(in the rows, 128 means zero)
Each path below is one point turned by a fixed rotation once a step. After each direction that follows a path, write how fast that rotation turns it, in degrees each step (0 if it stays still).
Each turn is a multiple of 5 degrees from 10 to 175, or 0.
Each row of a path follows its step; steps can be skipped.
path 1
step 0: [130 132 128 137 126 141 119 133 128 132 124 125 138 111 137 121 126 140
 141 124 148 124 134 121 137 128 135 131 133 134 129 133 130 135 125 117
 120 139 128 126 125 134 109 148 137 135 127 114 115 129 116]
step 1: [126 130 134 143 122 119 115 131 126 129 132 146 120 142 131 109 117 138
 132 128 138 121 122 149 125 138 122 130 130 117 134 130 139 116 132 122
 123 127 131 124 130 123 128 125 123 123 124 144 136 145 124]
step 2: [133 131 116 140 129 129 134 124 144 125 137 125 131 132 122 132 141 127
 127 135 135 116 126 121 147 130 117 129 130 132 156 118 130 133 128 149
 137 116 124 118 126 130 124 125 132 123 134 119 141 129 129]
step 3: [130 123 131 134 131 148 134 112 142 140 132 117 123 124 131 130 130 130
 128 131 110 135 138 146 117 146 120 127 135 128 128 119 134 140 121 114
 127 135 133 120 116 119 121 131 129 133 127 129 118 121 120]
step 4: [110 133 132 137 122 136 112 119 112 135 130 123 142 132 120 129 124 130
 128 124 133 128 130 119 134 128 132 124 133 120 128 134 139 136 144 118
 123 118 132 128 120 139 122 119 105 143 116 128 136 129 138]
step 5: [138 143 126 131 128 127 130 107 118 116 114 136 131 126 143 124 117 131
 126 135 129 138 117 131 137 133 121 131 129 122 145 146 122 130 117 138
 126 118 134 127 131 133 117 139 129 112 124 130 126 117 125]
step 6: [131 120 131 146 143 141 129 127 144 136 122 133 137 126 129 132 127 126
 140 117 129 118 124 136 131 134 130 131 131 122 134 134 141 122 134 125
 137 142 119 130 147 139 130 126 127 122 138 112 112 141 125]
step 7: [139 128 134 149 123 122 118 135 135 133 119 131 126 130 114 123 153 143
 127 120 141 132 140 141 135 141 140 117 128 137 131 124 127 126 120 126
 124 120 136 128 123 124 126 132 119 132 114 135 136 127 123]
step 8: [131 125 130 130 139 120 120 126 125 142 138 130 137 130 134 119 122 124
 152 143 119 119 111 117 135 139 111 129 126 128 147 121 129 139 125 130
 118 123 135 130 120 114 129 132 126 139 127 127 135 126 130]
step 9: [117 138 125 147 123 143 130 116 124 125 135 128 124 120 125 130 125 122
 118 118 111 116 124 139 133 122 128 140 134 131 138 126 126 112 126 124
 118 124 126 119 111 134 114 123 136 130 128 122 119 131 114]
step 10: [123 131 128 131 119 122 132 113 128 139 143 124 137 133 133 129 132 141
 127 131 142 126 143 141 137 135 122 128 139 116 118 136 136 138 139 129
 120 121 122 114 144 137 130 148 120 129 122 125 121 125 124]
[131 127 132 131 131 129 127 129 129 126 126 128 125 127 128 124 126 131
 128 132 132 128 131 127 126 125 126 125 126 127 127 135 130 125 128 130
 128 129 128 131 129 134 128 129 128 129 131 126 128 128 127] -> 65
[125 124 127 129 131 129 131 129 129 130 130 125 128 128 128 129 133 128
 123 126 131 131 126 130 128 128 129 127 128 128 125 128 128 127 128 124
 127 130 127 128 128 129 123 134 125 129 132 128 124 130 128] -> 110
[132 127 123 126 125 128 126 131 129 129 121 126 127 127 127 128 124 130
 129 124 129 129 126 130 132 128 129 133 131 125 128 131 128 129 126 127
 127 130 127 130 129 130 129 130 126 128 129 127 128 127 133] -> 60
[128 131 130 125 129 129 128 129 119 129 129 129 129 129 126 127 126 129
 128 127 127 127 125 128 125 126 128 129 130 130 131 130 129 130 129 129
 125 133 127 132 125 128 121 129 129 130 127 129 129 126 127] -> 85
path 2
step 0: [126 105 129 128 130 118 127 124 136 143 128 121 122 114 126 141 140 123
 122 122 124 131 146 128 123 117 133 131 122 128 136 125 121 130 128 133
 135 126 140 122 157 123 124 136 127 128 125 115 117 123 130]
step 1: [117 116 120 126 130 139 130 123 141 128 136 138 116 134 122 122 129 112
 128 149 122 127 145 130 112 122 139 139 116 119 134 126 119 127 121 112
 126 117 123 124 122 123 131 127 134 135 136 136 128 134 118]
step 2: [120 112 137 140 122 126 119 137 110 116 131 126 131 116 141 125 133 131
 126 130 116 120 127 114 137 120 124 133 127 116 132 121 121 136 111 122
 122 105 128 125 123 130 134 125 118 140 140 133 134 130 134]
step 3: [119 132 123 119 121 129 124 120 121 124 142 115 134 129 137 137 138 119
 116 118 122 124 134 124 137 134 138 133 134 124 126 116 122 149 122 130
 132 143 136 114 136 126 140 146 141 135 125 135 134 141 127]
step 4: [127 120 116 127 137 114 130 134 134 137 133 117 129 141 129 115 143 121
 124 131 128 128 121 125 118 121 133 114 119 119 130 116 112 126 136 129
 109 142 131 126 121 124 143 129 129 124 138 145 134 124 138]
step 5: [130 138 119 142 123 132 118 143 116 120 121 113 124 135 126 124 137 135
 137 119 131 140 121 124 116 112 126 133 126 131 130 146 122 134 116 119
 119 130 142 115 127 130 135 120 125 123 139 133 125 137 115]
step 6: [119 143 134 119 123 128 118 129 136 118 121 103 124 126 132 131 120 132
 125 125 129 133 115 130 131 134 124 123 117 122 129 129 116 132 125 136
 130 125 134 132 137 108 132 131 142 138 138 123 103 128 133]
step 7: [122 134 131 135 131 112 131 126 158 123 134 119 133 126 133 120 127 122
 125 135 126 131 121 142 129 131 136 128 124 130 133 126 118 133 131 141
 130 123 137 124 136 137 138 108 131 128 126 131 137 114 106]
step 8: [118 123 145 142 118 125 140 138 133 126 135 120 122 131 128 122 129 124
 124 130 132 122 123 130 121 111 133 123 132 150 138 137 131 125 136 118
 119 125 135 138 144 131 129 135 111 144 132 126 121 135 118]
step 9: [108 128 136 127 126 127 117 130 142 135 112 130 113 128 130 118 132 128
 120 144 118 124 123 127 127 130 122 136 137 128 122 128 139 146 127 111
 131 130 131 115 136 106 123 135 127 130 129 114 129 126 122]
step 10: [116 118 129 127 128 133 132 129 142 138 141 125 133 126 144 105 112 137
 127 124 117 125 141 124 123 120 136 126 123 120 130 115 135 139 115 125
 129 123 144 131 130 125 128 113 126 122 117 130 125 126 142]
[131 127 128 128 130 127 132 133 128 128 126 129 128 132 127 131 127 127
 128 130 127 123 127 130 127 128 131 128 124 128 126 129 127 126 127 124
 130 131 127 124 134 127 128 127 124 124 132 126 129 132 130] -> 90
[128 130 130 136 130 126 133 132 126 128 127 130 127 129 127 128 128 128
 124 128 130 127 127 129 126 127 126 131 129 127 130 132 127 131 127 128
 130 125 128 129 123 131 128 131 128 128 128 133 126 128 130] -> 115
[128 134 126 128 127 129 127 130 127 125 129 128 130 127 128 127 131 131
 125 127 125 132 122 129 127 129 132 125 129 130 130 130 125 127 128 131
 127 132 126 131 128 127 127 127 129 125 133 128 128 128 127] -> 35
[132 129 129 131 129 130 127 127 128 127 133 127 129 126 127 130 130 128
 132 124 125 129 129 125 129 130 128 128 127 130 126 132 130 131 127 125
 126 129 127 127 132 128 128 129 123 130 127 130 124 124 129] -> 130
[126 127 126 129 127 130 127 127 128 125 131 128 123 127 127 126 126 130
 130 125 132 129 128 127 129 130 130 128 125 132 129 128 125 127 129 127
 133 130 132 128 131 130 123 133 128 130 127 130 128 134 130] -> 140
[124 130 130 125 130 123 131 128 127 130 130 128 128 129 131 131 126 125
 134 130 130 131 123 125 128 127 129 125 130 129 129 132 130 126 127 129
 133 128 131 125 127 125 128 127 127 129 128 130 127 127 127] -> 35
